In the data rows, 128 means zero.
Here are some points:
[139 164 142  99 128 125   7 204 255  84 111 255]
[167  64 153 165 142 200  75 190 255  96  76 255]
[111 114 129  84 110 103 163  86  18 115 181   0]
[167 180 139  75 152 124  11 182 170  68 204 255]
[173 131 162 159 134 116 129 127  96 132 142  66]
[146 195  75 165  66  48 255  25   0 180  70   0]
[ 27 162 107 111 111 189   0 209 255 103 129 255]
[ 82 181 115 190  85  77 255  67   0 169  80   0]
[128 231  41 123 107 159 149 155  30 114 214 109]
[103 106 124 166 116 196 106 156 116 122 127 194]
[198 125 112 118 132 157 106 127  62 107 166 111]
[125  88 159 113 185 123 138 105 208 142 136 198]
[141 148 105 103 112 126 129 104 233  61  80 255]
[143 119 106 136  94  79 224  97   0 148  80   0]
[108 165  94  98 125 123 148  82 109 148 149  31]
12 more points follow, each with its number after it:
[148 122 144 132 130  94 223 105   0 157 115   0] 0
[139 132 165 103 131 167   0 145 255 121 183 255] 1
[ 80 128 115 134 123 109 242  98   0 127 184   0] 2
[146 129 123 116  86  86 179 114  68 109  49  38] 3
[153  49 144 169 162 155  57 140 255  98  80 255] 4
[157 200 128 114 159 125  24 173 229 103 163 255] 5
[138 129 141  90 115 200  28 142 192 112 159 255] 6
[179 197 109  94 118  98 116 110  71 133 153 141] 7
[ 82 106 142 126 122 187  36 221 255 145  69 255] 8
[ 91 137  65 187  86  83 255  54   0 160 106   0] 9
[146 123 120  83 143 156   0 185 255  84 161 255] 10
[108 130 173  91 129 133  46 206 255  68 107 255] 11
Which of these numbered points is nearest to each point below, ignoring the direction in which the first points spread most? Its number follows each.
[ 80 134  99 148 127 123 179  74  56  97 193   8] > 2
[ 90 174 143 160 110  88 180 103 100 166 125  37] > 11
[202  55 137 135 158 151  55 147 255 125 108 255] > 4
[125 195 136  85 142 133  35 166 133  78 186 231] > 7
[102  84  72 163 161 115 255  94  23 134 167   0] > 2
[ 82 131 144 155 123 196  60 228 205 150  88 255] > 8
[133 137 124 124 167 220  33 194 255 119 171 255] > 6
[105  86 141 167 150  93 184 137  61 161 126   3] > 0
[121 138 119 195  76  79 255 101   0 156  69   0] > 9
[138 126 171 136 165 144 108 158 174 149 158 193] > 0
[166 134 163 100 150 117  56 123 102 153 159 201] > 7
[157  55 100 159 152 154 101 139 232 144 117 235] > 4
[101 170  90 100  77 103 211 160 109 101 105 114] > 11
[113 108 121 137  25 109 187 103   0 156  81   0] > 3
